In the data rows, the value 128 means zero.
Here is a table of points, one per row:
[152, 90, 150, 143, 79, 90, 171, 180, 0, 92, 97, 26, 40, 187, 132, 158, 207, 134, 98, 224, 167, 116, 126,
 110, 128, 122, 185, 87, 226, 67, 148, 107]
[129, 207, 111, 176, 98, 123, 153, 120, 144, 106, 104, 156, 120, 118, 182, 137, 101, 138, 111, 126, 151, 162, 137,
 157, 143, 127, 99, 157, 140, 142, 132, 143]
[115, 153, 102, 134, 132, 132, 129, 129, 123, 170, 124, 166, 166, 138, 160, 155, 117, 129, 101, 144, 121, 103, 132,
 144, 164, 136, 136, 133, 118, 174, 117, 117]
[132, 161, 104, 113, 136, 132, 127, 119, 123, 75, 107, 133, 127, 116, 134, 155, 143, 124, 143, 150, 117, 146, 108,
 99, 96, 123, 120, 113, 100, 143, 72, 111]
[83, 126, 146, 147, 90, 140, 50, 137, 110, 122, 167, 86, 113, 113, 55, 101, 114, 105, 135, 84, 117, 141, 111,
 123, 146, 118, 157, 94, 165, 134, 170, 137]
[106, 100, 145, 102, 111, 112, 115, 174, 102, 131, 145, 82, 124, 143, 104, 80, 109, 145, 128, 126, 131, 111, 117,
 103, 99, 136, 96, 146, 118, 126, 149, 183]
[148, 133, 98, 163, 117, 165, 124, 139, 136, 145, 144, 116, 141, 135, 144, 152, 154, 127, 117, 118, 144, 131, 123,
 148, 170, 137, 163, 124, 163, 153, 127, 124]
[124, 141, 107, 184, 122, 122, 164, 158, 133, 86, 135, 121, 131, 146, 113, 144, 113, 112, 134, 139, 140, 154, 122,
 109, 128, 147, 148, 131, 125, 151, 152, 106]
[93, 115, 142, 107, 122, 107, 118, 156, 136, 161, 156, 120, 101, 105, 107, 108, 152, 118, 152, 133, 125, 121, 133,
 108, 104, 145, 145, 108, 105, 145, 130, 136]
[125, 102, 128, 138, 113, 166, 152, 124, 93, 138, 81, 124, 134, 135, 132, 160, 126, 96, 102, 137, 131, 123, 148,
 112, 147, 127, 138, 170, 152, 132, 129, 120]
[141, 111, 140, 118, 116, 111, 141, 159, 116, 166, 156, 86, 139, 128, 91, 94, 185, 146, 119, 97, 157, 101, 123,
 108, 118, 160, 123, 128, 133, 120, 132, 159]
[108, 98, 121, 72, 106, 89, 135, 106, 141, 123, 92, 80, 96, 136, 109, 165, 120, 135, 177, 113, 124, 151, 133,
 86, 124, 118, 135, 155, 128, 141, 171, 136]
[124, 137, 111, 169, 156, 151, 124, 111, 89, 115, 91, 145, 97, 124, 136, 189, 146, 164, 96, 150, 143, 158, 184,
 132, 153, 155, 149, 87, 144, 123, 116, 89]
[145, 93, 115, 110, 125, 142, 117, 182, 131, 96, 191, 84, 121, 96, 98, 127, 129, 166, 143, 108, 151, 99, 122,
 153, 137, 78, 147, 150, 148, 161, 150, 149]
[104, 132, 148, 162, 155, 76, 163, 135, 125, 91, 156, 117, 144, 113, 135, 94, 110, 114, 126, 111, 135, 119, 142,
 139, 87, 143, 130, 146, 125, 109, 166, 150]
[98, 117, 98, 79, 80, 170, 107, 130, 151, 146, 85, 135, 160, 129, 154, 158, 135, 141, 100, 123, 120, 153, 125,
 81, 105, 116, 185, 144, 137, 100, 129, 119]
[146, 115, 131, 131, 122, 106, 44, 151, 128, 150, 113, 120, 141, 127, 137, 143, 177, 141, 97, 91, 136, 131, 110,
 146, 150, 140, 115, 74, 112, 136, 128, 134]
[118, 145, 88, 104, 153, 118, 117, 82, 156, 120, 159, 132, 181, 138, 143, 145, 117, 106, 147, 145, 109, 126, 147,
 126, 136, 120, 116, 108, 113, 133, 123, 161]
[123, 105, 151, 139, 108, 121, 162, 176, 129, 101, 128, 143, 110, 153, 111, 76, 114, 117, 176, 96, 125, 144, 140,
 122, 80, 93, 124, 161, 112, 148, 116, 135]
[156, 136, 91, 151, 122, 176, 127, 121, 102, 88, 113, 158, 148, 95, 147, 136, 124, 124, 115, 167, 147, 137, 134,
 126, 137, 156, 151, 134, 136, 143, 131, 125]
[110, 120, 120, 98, 118, 134, 86, 106, 156, 158, 133, 118, 145, 131, 159, 122, 148, 111, 78, 168, 79, 99, 134,
 85, 132, 140, 137, 172, 141, 116, 134, 117]
[165, 102, 173, 188, 107, 114, 123, 116, 135, 155, 161, 147, 113, 147, 144, 130, 130, 121, 117, 60, 141, 135, 105,
 174, 137, 91, 90, 73, 115, 149, 139, 82]
[107, 107, 114, 122, 107, 77, 150, 88, 103, 88, 183, 143, 158, 149, 97, 92, 107, 117, 141, 132, 150, 127, 132,
 157, 109, 119, 113, 107, 108, 119, 159, 142]
[129, 118, 134, 122, 107, 146, 155, 115, 127, 114, 107, 184, 119, 125, 142, 109, 145, 104, 121, 113, 112, 109, 121,
 117, 138, 114, 167, 153, 106, 122, 179, 116]
[150, 114, 109, 83, 110, 58, 112, 114, 154, 109, 128, 103, 135, 127, 115, 134, 122, 111, 84, 176, 130, 138, 131,
 108, 78, 159, 114, 130, 139, 139, 145, 167]
[148, 122, 142, 188, 140, 129, 160, 118, 136, 91, 146, 155, 123, 128, 125, 157, 165, 132, 116, 144, 135, 152, 109,
 124, 144, 156, 156, 134, 114, 142, 119, 105]
[164, 134, 138, 80, 107, 149, 146, 129, 143, 92, 170, 139, 128, 164, 133, 119, 137, 96, 130, 113, 170, 141, 128,
 138, 146, 143, 106, 132, 157, 154, 155, 130]
[149, 139, 158, 148, 114, 118, 148, 128, 80, 69, 115, 161, 109, 134, 127, 154, 143, 142, 149, 158, 139, 134, 139,
 118, 113, 91, 126, 143, 131, 130, 119, 143]
[119, 162, 123, 118, 173, 100, 95, 107, 123, 159, 128, 96, 98, 83, 120, 123, 120, 117, 84, 143, 151, 138, 117,
 117, 114, 140, 150, 124, 148, 139, 109, 142]
[136, 122, 123, 124, 161, 94, 88, 154, 113, 122, 141, 71, 88, 125, 116, 127, 136, 122, 141, 104, 151, 131, 137,
 150, 132, 130, 142, 136, 133, 167, 146, 109]
[161, 101, 142, 118, 147, 65, 89, 151, 144, 114, 138, 76, 94, 125, 107, 97, 137, 161, 100, 173, 164, 114, 161,
 99, 112, 141, 163, 120, 139, 128, 107, 167]
[112, 110, 141, 179, 123, 108, 147, 112, 130, 166, 111, 147, 143, 144, 120, 96, 90, 80, 167, 138, 123, 141, 163,
 71, 166, 123, 137, 124, 94, 86, 147, 90]
[97, 108, 199, 110, 124, 128, 59, 136, 155, 134, 106, 93, 127, 86, 135, 146, 114, 107, 105, 79, 86, 101, 175,
 196, 93, 111, 156, 76, 152, 107, 141, 100]
[149, 134, 93, 123, 146, 111, 173, 147, 141, 138, 140, 121, 161, 118, 153, 106, 106, 90, 151, 140, 138, 115, 171,
 165, 156, 126, 119, 129, 153, 136, 139, 151]
[166, 150, 113, 112, 158, 136, 148, 138, 125, 136, 139, 120, 171, 125, 109, 133, 115, 126, 127, 120, 67, 124, 89,
 123, 132, 114, 129, 98, 131, 67, 116, 143]
[136, 123, 130, 94, 59, 124, 155, 102, 120, 123, 122, 97, 115, 123, 114, 97, 94, 131, 134, 95, 119, 122, 150,
 116, 92, 137, 133, 142, 163, 151, 159, 150]
[144, 135, 159, 84, 137, 186, 117, 114, 120, 154, 104, 137, 87, 92, 124, 135, 122, 169, 124, 132, 93, 168, 195,
 156, 136, 80, 167, 165, 151, 134, 139, 106]
[128, 135, 117, 109, 120, 173, 49, 119, 125, 151, 137, 162, 97, 95, 124, 144, 140, 151, 122, 137, 119, 144, 109,
 101, 172, 162, 141, 166, 143, 115, 121, 125]
[146, 121, 132, 39, 112, 128, 157, 117, 159, 178, 128, 122, 144, 144, 144, 139, 103, 86, 132, 146, 137, 141, 138,
 120, 75, 139, 129, 141, 131, 128, 140, 154]
[160, 148, 113, 101, 120, 146, 104, 136, 142, 120, 102, 139, 155, 139, 141, 138, 114, 145, 104, 108, 109, 106, 106,
 106, 151, 187, 147, 135, 160, 175, 163, 93]
[89, 134, 130, 151, 162, 139, 149, 108, 121, 163, 132, 193, 84, 88, 154, 138, 108, 135, 167, 105, 106, 106, 131,
 122, 162, 129, 114, 99, 118, 79, 120, 102]
[110, 149, 151, 165, 117, 125, 115, 139, 170, 178, 119, 152, 141, 148, 109, 140, 182, 141, 145, 131, 132, 119, 114,
 117, 97, 126, 132, 161, 152, 124, 147, 148]
[76, 118, 147, 101, 151, 128, 148, 157, 163, 141, 147, 131, 119, 117, 85, 80, 99, 111, 143, 114, 116, 119, 157,
 164, 99, 107, 100, 158, 78, 136, 119, 176]
[122, 111, 163, 135, 112, 160, 94, 145, 155, 171, 70, 123, 128, 115, 144, 111, 148, 157, 142, 111, 151, 121, 75,
 158, 117, 117, 125, 121, 152, 127, 149, 84]
[144, 105, 140, 101, 101, 115, 138, 161, 140, 121, 179, 121, 113, 153, 116, 107, 156, 165, 163, 126, 113, 133, 132,
 167, 159, 116, 110, 155, 157, 162, 115, 148]
[144, 130, 120, 152, 149, 121, 155, 106, 112, 104, 149, 156, 141, 137, 132, 109, 64, 128, 112, 152, 173, 138, 122,
 131, 100, 131, 157, 104, 149, 124, 112, 162]
[160, 108, 76, 156, 96, 113, 119, 150, 116, 111, 124, 131, 145, 115, 125, 122, 140, 95, 124, 123, 159, 113, 135,
 118, 93, 133, 125, 170, 127, 157, 116, 141]
[128, 143, 110, 125, 152, 135, 158, 98, 132, 113, 170, 136, 151, 150, 143, 127, 119, 99, 125, 118, 134, 113, 106,
 147, 111, 106, 105, 122, 112, 102, 117, 139]
[126, 109, 119, 141, 109, 88, 161, 119, 110, 106, 130, 125, 110, 152, 90, 98, 111, 131, 97, 166, 141, 126, 136,
 137, 85, 147, 120, 104, 134, 93, 150, 135]
[123, 73, 156, 108, 103, 145, 164, 141, 97, 129, 118, 84, 140, 137, 132, 136, 117, 122, 137, 133, 100, 170, 124,
 120, 137, 104, 116, 170, 142, 128, 99, 124]
[146, 135, 141, 130, 91, 105, 69, 151, 151, 124, 137, 110, 116, 136, 106, 153, 118, 144, 120, 148, 173, 118, 132,
 177, 126, 162, 169, 149, 106, 126, 102, 100]
[101, 137, 121, 141, 167, 131, 107, 97, 139, 178, 145, 143, 123, 140, 144, 133, 112, 139, 183, 139, 118, 134, 119,
 143, 168, 144, 105, 72, 122, 122, 122, 125]
[154, 154, 106, 107, 153, 146, 129, 139, 139, 131, 132, 105, 137, 139, 109, 103, 144, 133, 108, 139, 93, 97, 136,
 125, 132, 115, 117, 88, 123, 123, 124, 137]
[136, 126, 126, 111, 143, 131, 153, 137, 132, 141, 171, 102, 119, 138, 110, 97, 127, 147, 111, 125, 116, 79, 137,
 145, 120, 112, 101, 114, 148, 140, 106, 135]
[105, 113, 162, 75, 131, 157, 108, 103, 133, 148, 108, 111, 130, 119, 103, 82, 111, 131, 145, 130, 119, 122, 138,
 129, 117, 143, 112, 134, 124, 121, 93, 131]
There is one direction along which these points spread out most. Take the direction at right angles to it along which they spread out most. Go by this last direction. How many in every 100 of the points above lie lower along it than each point below? Round to a whole number. More than half of the points above lie lower than the first one.
[166, 150, 113, 112, 158, 136, 148, 138, 125, 136, 139, 120, 171, 125, 109, 133, 115, 126, 127, 120, 67, 124, 89,
 123, 132, 114, 129, 98, 131, 67, 116, 143] 42
[124, 137, 111, 169, 156, 151, 124, 111, 89, 115, 91, 145, 97, 124, 136, 189, 146, 164, 96, 150, 143, 158, 184,
 132, 153, 155, 149, 87, 144, 123, 116, 89] 96
[146, 115, 131, 131, 122, 106, 44, 151, 128, 150, 113, 120, 141, 127, 137, 143, 177, 141, 97, 91, 136, 131, 110,
 146, 150, 140, 115, 74, 112, 136, 128, 134] 71
[128, 135, 117, 109, 120, 173, 49, 119, 125, 151, 137, 162, 97, 95, 124, 144, 140, 151, 122, 137, 119, 144, 109,
 101, 172, 162, 141, 166, 143, 115, 121, 125] 89
[150, 114, 109, 83, 110, 58, 112, 114, 154, 109, 128, 103, 135, 127, 115, 134, 122, 111, 84, 176, 130, 138, 131,
 108, 78, 159, 114, 130, 139, 139, 145, 167] 27
[160, 148, 113, 101, 120, 146, 104, 136, 142, 120, 102, 139, 155, 139, 141, 138, 114, 145, 104, 108, 109, 106, 106,
 106, 151, 187, 147, 135, 160, 175, 163, 93] 84
[148, 122, 142, 188, 140, 129, 160, 118, 136, 91, 146, 155, 123, 128, 125, 157, 165, 132, 116, 144, 135, 152, 109,
 124, 144, 156, 156, 134, 114, 142, 119, 105] 91
[128, 143, 110, 125, 152, 135, 158, 98, 132, 113, 170, 136, 151, 150, 143, 127, 119, 99, 125, 118, 134, 113, 106,
 147, 111, 106, 105, 122, 112, 102, 117, 139] 24
[119, 162, 123, 118, 173, 100, 95, 107, 123, 159, 128, 96, 98, 83, 120, 123, 120, 117, 84, 143, 151, 138, 117,
 117, 114, 140, 150, 124, 148, 139, 109, 142] 60
[76, 118, 147, 101, 151, 128, 148, 157, 163, 141, 147, 131, 119, 117, 85, 80, 99, 111, 143, 114, 116, 119, 157,
 164, 99, 107, 100, 158, 78, 136, 119, 176] 0
[93, 115, 142, 107, 122, 107, 118, 156, 136, 161, 156, 120, 101, 105, 107, 108, 152, 118, 152, 133, 125, 121, 133,
 108, 104, 145, 145, 108, 105, 145, 130, 136] 16
[129, 207, 111, 176, 98, 123, 153, 120, 144, 106, 104, 156, 120, 118, 182, 137, 101, 138, 111, 126, 151, 162, 137,
 157, 143, 127, 99, 157, 140, 142, 132, 143] 80
[136, 122, 123, 124, 161, 94, 88, 154, 113, 122, 141, 71, 88, 125, 116, 127, 136, 122, 141, 104, 151, 131, 137,
 150, 132, 130, 142, 136, 133, 167, 146, 109] 45
[149, 139, 158, 148, 114, 118, 148, 128, 80, 69, 115, 161, 109, 134, 127, 154, 143, 142, 149, 158, 139, 134, 139,
 118, 113, 91, 126, 143, 131, 130, 119, 143] 76
